Each path below is one point turned by a fixed rotation once a step. After each direction that follows a path, write how fast that rotation turns it, in degrees per step (0 if it stays still).
Each turn is a multiple of 5 degrees from 10 to 175, or 0.
Each row of a path follows its step; steps can be skipped.
path 1
step 0: 14 -30 -19 -24 10 -7 -25 -25 12 18 -10 12 -1 -49 26 -24 -16 -4 -1 -3 3 28 11 -16 31 4 30 15 -29 -9 -3 13 -24 37 -27 3 21 39 -23 23 13 -6 8
step 1: 15 -23 -9 26 2 -9 2 28 -18 9 -18 -27 12 2 -12 -21 -6 21 20 0 -34 0 18 -29 -7 39 64 -5 -5 8 31 -4 14 -31 27 12 -11 12 -26 -22 -5 2 -14
step 2: 27 -6 9 16 3 0 38 -16 -27 -41 -12 -7 -11 4 -22 12 -24 -11 12 3 44 10 21 26 8 2 -13 -10 55 38 7 6 24 -21 15 -22 -9 -36 -4 -4 1 0 -13
step 4: -2 21 6 -23 7 -2 -19 20 11 29 -7 5 -4 -7 30 -8 49 23 28 -33 15 6 -7 12 6 28 43 -24 -33 -10 -24 -13 -5 -11 13 22 31 11 3 40 -5 24 3
step 6: 4 -24 -19 36 4 -17 -2 0 -19 -35 6 19 3 10 33 -16 -10 23 -6 11 -24 -4 -8 -24 14 -14 -30 16 37 34 18 13 4 -45 6 28 -33 -5 -11 -40 9 16 -10
step 8: -10 -22 -19 1 0 0 -9 -59 28 13 -35 0 17 -3 -3 -12 8 -29 4 14 2 8 -10 -5 19 26 28 -24 -22 -15 -16 -26 0 33 8 5 20 22 -35 42 25 -26 -5
step 10: 44 -21 27 -4 36 8 0 26 -40 -1 -28 -24 -22 20 14 16 -25 12 18 -7 -5 14 23 25 -7 4 -8 -6 54 28 11 29 5 0 -20 -9 -11 -23 3 -18 11 -5 -11
step 11: 9 6 -19 12 -8 -8 -12 -41 3 -10 5 22 6 45 29 -38 4 -5 -7 -25 16 -14 -18 21 22 8 -24 -25 -5 4 -1 18 -3 -10 -2 -23 5 -27 -15 0 38 44 -41
step 12: -20 -2 2 -1 -35 34 5 3 0 -15 -1 8 11 -30 38 -23 57 2 9 -26 40 18 -6 -3 28 -13 41 -5 -3 -29 1 -12 -2 1 29 -7 21 21 10 29 0 1 14
-2 -2 -7 -1 5 -13 -6 -3 -7 2 -8 5 11 7 0 -7 2 -4 -1 9 -8 -6 -1 -13 1 7 -10 -9 -4 -13 -1 13 4 3 0 -3 -6 1 -2 -3 4 -4 1 => 140
4 10 -2 5 -4 -2 11 -8 4 -13 -1 10 -1 8 -11 7 6 -8 0 4 10 6 -1 -4 5 8 -1 4 2 -4 2 -4 -6 5 -9 4 5 4 -5 -6 10 1 -8 => 120
-7 -2 0 -3 3 1 7 -2 3 -2 -4 4 -11 6 -3 -5 -1 4 4 3 -10 -7 14 1 5 2 -3 0 8 10 9 4 5 -8 -4 -9 -1 10 9 -7 -8 1 -13 => 85
0 -3 -1 -14 1 -10 -7 -1 6 1 -9 5 6 -5 -5 14 -2 6 -2 -3 -3 10 2 1 -4 -7 7 -6 1 -6 8 -6 -10 -13 -8 -5 -8 -2 -4 -5 2 7 -1 => 80
0 0 -6 -1 0 9 -7 -4 -7 1 2 11 -3 1 -7 11 -2 0 14 -13 -4 -2 2 -3 -2 3 3 6 0 -4 -8 1 1 4 14 -6 -5 17 -9 -1 -3 1 4 => 90
-8 -3 2 10 3 -1 11 9 -3 -10 -14 13 3 -4 4 12 -8 -2 3 6 -1 9 -6 1 1 -9 -2 2 -4 7 -5 3 6 5 5 0 -8 -4 9 -2 -4 -1 2 => 100
0 1 5 10 -6 -1 -3 -2 -8 -5 8 -3 2 6 -5 0 -15 10 7 -5 -4 1 9 4 4 -2 -5 7 6 -13 3 3 2 -4 0 8 -10 -14 0 4 7 0 -7 => 85
2 5 2 0 1 3 7 8 -15 4 8 14 2 -4 0 1 2 2 -3 -2 7 0 11 -6 3 1 0 -15 1 -6 -6 -7 -3 -13 4 2 10 -4 5 -3 -8 -6 0 => 140
path 2
step 0: -9 -4 -18 -8 -2 36 40 4 14 -23 -21 -11 -18 9 -13 19 -11 8 -19 14 14 4 17 40 4 25 -19 12 26 -21 -17 1 -44 7 -12 -6 43 3 -18 12 -15 -12 24
step 2: -3 -43 9 -9 -22 -5 14 4 11 -16 -50 -17 -5 17 -1 15 -24 2 11 -23 18 -3 23 -6 -23 18 24 2 -5 5 -7 -33 5 -22 -2 30 6 -2 7 33 -9 45 -20
step 4: -21 32 -22 -29 9 -19 -7 14 5 -11 -7 -32 3 -13 13 4 -6 37 12 -35 3 -22 -9 13 20 -8 1 -33 16 22 3 8 6 -3 7 47 16 -40 8 -6 35 20 4
step 6: -36 1 -17 -9 14 23 17 -2 -2 -4 5 16 8 10 -20 -27 29 14 -27 -13 22 -33 -21 31 9 -17 -18 22 -22 22 13 16 8 -14 30 -24 47 0 3 4 -18 24 -7
step 7: -35 -10 11 -18 -8 10 -14 38 -18 -1 -9 6 -15 43 25 6 2 10 23 -17 28 5 -19 -5 17 -11 -4 -12 4 13 -16 -33 0 -8 -30 37 27 -20 30 9 2 34 1
step 8: 5 -7 16 -24 11 15 15 5 -25 -15 -7 26 -16 6 -7 4 5 -6 4 23 27 32 -27 -9 -25 11 13 -14 0 25 45 10 -19 -39 26 37 13 17 -34 12 -18 -1 -17
step 9: -25 8 -23 -34 29 -8 -23 7 -16 -20 14 -15 26 -18 -16 34 5 2 -8 -29 -3 -9 -1 31 -12 -18 -22 2 -2 28 -11 21 13 -20 5 16 19 -17 -14 -22 -44 21 -12
step 11: -14 -12 -11 1 38 -3 4 -8 -7 1 -3 -1 -18 4 1 -33 -16 13 -7 25 -15 -11 -27 -23 -9 14 0 20 -17 17 32 12 -32 -35 50 -12 26 -31 3 6 -32 3 -22
step 12: -16 -21 0 16 16 37 3 27 -8 -30 -10 -11 3 -7 20 18 -11 14 -2 -20 -7 1 7 12 -5 -10 -32 29 15 5 -13 -12 -21 0 -36 11 23 -25 19 10 -57 30 6
7 3 -9 1 4 3 -8 -3 -5 0 3 1 -13 -9 6 -14 12 5 -4 -1 13 6 -1 7 -8 11 -1 1 -2 -9 -5 -3 -4 -3 -5 2 -6 10 -1 6 -1 0 0 => 145
0 -11 -6 -6 10 2 -9 4 3 5 15 -2 0 -2 -1 7 1 -13 7 -2 -8 9 -8 -10 4 4 -6 12 1 -5 1 1 -10 -5 -3 -2 2 -3 -5 0 -6 -2 -3 => 25
-9 -6 4 3 6 -1 -9 -10 0 6 5 -14 -1 1 3 2 -2 0 -3 -6 4 -6 5 8 -5 2 10 -4 1 -9 2 -1 1 -3 -6 2 1 -13 4 -16 0 13 -4 => 145
path 3
step 1: 12 18 1 -14 19 -7 21 9 -10 -13 5 -16 -24 -15 -33 14 -4 -11 0 -2 65 14 8 9 -23 -10 29 -25 15 2 -1 6 3 -32 -23 -25 16 1 -7 1 -37 28 -28
step 4: -6 -13 10 47 -3 -17 -6 13 -2 30 1 5 5 -19 -22 -9 -1 5 17 -11 7 -21 1 -45 3 22 -20 -6 -15 32 0 -11 16 12 15 22 -49 -39 9 30 -7 -31 -21
step 5: 4 14 -3 -17 7 -21 13 -1 -36 1 -14 1 -16 5 12 -19 30 -58 23 -20 9 22 -10 21 -25 -29 9 -22 16 -11 32 2 -39 -6 -12 14 -9 26 -18 15 20 -2 -10
step 6: 17 5 -9 19 -6 19 33 2 1 0 -36 44 14 -17 20 16 -20 19 19 -3 30 -26 -2 -21 26 19 27 26 -7 26 20 -12 33 -1 3 16 -22 -26 -2 8 25 -22 11
step 7: -2 18 9 -9 -29 14 12 12 -2 -28 18 -23 -10 22 2 -11 20 13 13 1 30 19 -4 -5 -17 -19 -21 -20 17 -41 25 -15 -40 2 1 47 13 20 18 -13 38 -14 -5
step 8: -11 -35 2 18 19 26 -6 -8 14 4 7 26 29 6 -3 11 24 -7 1 -19 -4 -42 -2 -16 -2 8 1 41 4 18 38 -22 19 14 -28 -20 -21 -15 35 7 25 -5 33
step 9: 27 49 63 -27 6 -16 11 11 -10 -10 32 -3 -15 -2 2 -2 21 -3 1 16 3 -7 11 19 9 -1 -12 -21 -30 -13 19 -9 -24 -30 6 3 20 11 33 9 5 -18 -1
step 10: 9 -28 -16 16 31 28 3 36 4 -15 -9 4 1 -20 -7 -21 3 -15 0 0 -10 4 -9 20 19 48 -22 40 9 6 9 -29 14 -22 -28 -11 -16 -26 -11 -33 16 23 20
step 11: -22 29 3 -70 8 -19 -13 -1 0 10 36 -1 -7 9 15 -11 -3 34 -14 -12 20 30 11 18 -7 12 30 13 -10 -2 -1 1 -9 -17 10 2 40 -1 19 -12 23 -25 -3
-3 -2 -5 -2 -6 3 -2 -6 2 -4 19 -1 9 -5 -6 -5 8 1 0 -3 -7 1 3 -2 -8 1 1 -1 7 6 7 -1 4 14 3 -3 -3 2 10 7 -4 -3 -16 => 90
2 6 -3 -7 -14 2 7 4 -5 9 1 -7 9 6 12 -7 3 0 -1 -5 3 -4 0 -13 1 2 -8 1 -16 9 -7 3 0 -3 -7 -2 8 -4 3 1 -4 -1 -5 => 155
18 -2 -1 -4 0 9 10 4 -4 -10 1 10 9 -10 0 -5 -12 -3 -5 -5 -7 2 -6 6 4 -1 -4 -4 1 3 -7 4 5 -5 4 4 4 12 -3 3 4 -1 0 => 95
0 4 -3 -3 2 -9 -9 3 -4 -10 -1 4 7 8 2 9 1 1 1 4 8 -7 -8 4 -5 12 12 -1 -16 3 3 5 11 3 3 1 -3 13 5 2 1 5 -1 => 135
path 4
step 2: -13 -11 -27 29 20 43 -7 7 0 19 -34 20 -16 19 6 5 -6 -11 -21 -4 -26 -17 -17 -11 -11 14 -9 -4 -22 4 -4 -21 -27 -6 -7 -28 -22 32 -20 6 -16 -12 -30
step 3: 23 0 -12 7 -8 34 11 27 -20 7 3 -43 22 -28 26 33 -11 -3 -25 17 5 -4 37 4 4 -9 2 -27 0 -20 7 27 -17 3 11 -13 -3 -19 17 -6 -6 -16 -21
step 5: -18 -25 -47 6 -20 37 -18 -6 -17 12 -6 10 9 21 -25 1 -19 -13 -30 4 39 8 -17 -11 -15 -9 0 -8 -41 4 -7 -12 4 22 6 -22 10 7 -5 -1 6 -31 -9
step 6: 21 8 -24 -11 14 32 4 8 -56 0 -15 -23 22 -2 -8 -4 -3 21 1 6 -28 -15 48 22 11 -29 -3 -1 19 13 8 -13 14 2 11 -19 8 5 22 -24 11 -1 -2
step 7: 8 30 -15 23 13 -18 0 9 -34 -21 -3 -2 -2 20 10 -46 -25 -59 3 2 19 3 17 12 -15 2 8 -3 1 -9 3 4 -1 1 -46 4 18 5 -25 -5 -6 -4 -12
step 8: 3 -16 8 5 8 -2 -10 17 -11 8 -36 -1 35 24 -23 -9 -23 -13 -9 -9 8 -8 -23 -11 28 -6 -18 6 -18 14 20 -10 -15 33 24 -24 27 -29 8 17 16 -42 -4
step 9: 20 10 -24 15 -31 -7 0 0 -11 -32 -14 -6 15 -10 7 3 12 1 -1 -35 -24 -27 39 25 -7 -24 -13 7 -18 8 -17 -12 17 19 6 -6 22 -6 -1 2 36 32 -28
step 11: 1 27 11 6 24 -18 0 3 -16 7 -6 31 20 19 -17 11 10 -15 -29 -38 -6 25 2 -16 0 24 11 7 8 29 -9 -24 -5 27 40 -24 0 -4 2 3 19 -28 -33
step 12: 35 22 -20 14 -8 3 -40 9 8 20 -21 -2 10 13 13 11 22 11 38 -25 -8 -9 28 28 21 2 1 -2 -31 -10 -13 23 -15 18 -3 -1 -9 -1 -8 -7 -4 18 -40
-2 4 -5 -9 -3 -6 3 2 1 7 -10 -6 -8 4 5 -13 6 -8 5 19 -7 9 -4 1 -2 -2 0 -4 1 -3 -5 -1 3 5 -2 14 3 1 -1 4 4 8 -7 => 125
2 -1 11 -10 2 9 2 -3 -3 -9 -5 -1 -7 5 -6 9 -8 -5 -4 4 4 -1 -10 -1 7 -5 4 -8 2 -6 -10 9 9 2 4 2 -5 -4 12 5 4 -11 -7 => 140
-12 9 -2 2 0 -8 0 -7 0 -9 1 11 -1 0 -3 -3 -3 -6 -14 -3 -11 -12 1 1 0 -1 -4 -7 3 -4 -8 2 -2 -7 5 0 -3 13 -7 -5 8 6 -6 => 155
2 15 -3 -1 17 6 4 8 -1 4 -4 6 1 6 5 0 -2 -3 3 0 -8 1 9 -10 0 9 7 -6 6 4 -5 -1 5 0 -4 -4 -5 4 2 -6 -15 -6 2 => 80
path 5
step 0: -12 -30 27 -3 4 12 10 1 -27 18 0 -5 -38 27 -30 27 9 -18 13 -18 14 -15 -18 39 16 -9 -30 26 -8 11 -7 -23 -5 8 -9 7 0 -27 10 32 2 31 8
step 1: -6 20 31 27 2 6 -8 27 -11 15 36 1 12 21 5 20 10 -5 -4 -14 -7 39 42 -9 7 -8 -36 -40 1 -4 -15 -2 8 -3 -4 11 -4 -26 0 -13 -7 -44 -5
step 3: 31 -23 -43 6 8 -42 33 -2 -11 7 -9 -14 -25 -16 -29 10 24 -8 7 -19 44 -12 -12 -15 8 -14 15 -19 10 5 -18 -17 -28 -11 -11 9 19 4 -7 13 -17 16 -8
step 4: 0 38 6 43 7 -7 -11 -1 -35 -25 33 13 14 11 -13 -10 14 -6 5 1 -13 -1 14 3 23 10 2 17 -14 19 -42 -9 15 -18 -8 1 24 38 -8 22 24 -15 15
step 6: 48 -37 4 -9 -2 15 5 5 35 1 26 -1 -24 -18 11 -13 16 -15 40 -6 25 8 16 10 15 -26 -10 -23 6 -12 17 -30 17 16 7 -3 8 -5 -25 -23 -9 -11 10
step 7: -3 18 -16 0 8 -16 -7 -6 -18 -30 3 25 24 18 -8 -18 13 19 18 -11 21 -4 4 -8 15 40 3 -4 20 0 10 3 -19 51 14 35 -12 -7 -7 7 7 -25 47
step 8: -35 -9 -2 -31 -13 -44 -33 -12 -25 2 10 -11 -25 4 -15 5 -6 34 -15 11 0 -11 -11 -4 -5 31 -7 -23 10 19 -6 -11 14 -30 1 -20 23 -26 -20 25 -12 21 -10
step 9: 9 -14 2 6 2 10 23 30 19 -17 52 -13 1 -25 33 57 -16 15 -16 9 17 5 6 6 7 -7 10 14 -25 6 6 -7 -8 -26 -12 -5 25 16 -22 4 7 -23 10
step 10: 30 -14 -15 -28 -17 31 8 9 -45 -18 -12 1 22 44 27 16 30 -20 26 33 -12 -17 -2 8 -13 9 6 -6 -19 -1 7 11 1 25 -13 13 -17 15 4 -3 12 3 7
2 6 5 11 -11 5 -12 -11 -11 1 -1 6 1 7 2 1 6 14 6 -1 -3 -6 1 -11 6 -1 -10 -2 5 -2 -5 3 -9 -5 1 -1 -7 -1 4 6 2 -6 -3 => 110
-3 -3 -5 -6 -6 0 8 -4 -4 2 -6 0 -11 3 -3 1 1 4 -2 4 5 -10 -1 -8 -7 -8 3 3 1 9 -2 -4 13 4 7 -1 -7 -18 0 5 6 10 -10 => 135
17 1 -6 -6 -6 -1 -12 2 -1 1 -3 4 -8 -5 13 8 -1 -13 0 2 -1 3 2 -4 -6 -3 2 12 8 4 -4 6 -4 -2 6 0 -2 -5 -2 -11 -4 -5 7 => 95
-5 -1 -3 -2 7 11 1 9 -16 -5 0 4 -2 -1 0 -2 -9 7 3 3 9 9 -5 10 3 -6 -6 13 -3 7 -4 6 2 -16 -4 -4 3 0 -3 3 -2 -3 -5 => 80
-6 -10 5 2 0 -6 -2 7 0 11 -5 6 -2 -3 -4 8 7 -2 8 -3 6 -2 -10 -1 -6 7 -3 2 9 -5 7 -5 2 -9 1 -18 -8 7 -1 -1 -3 9 4 => 130
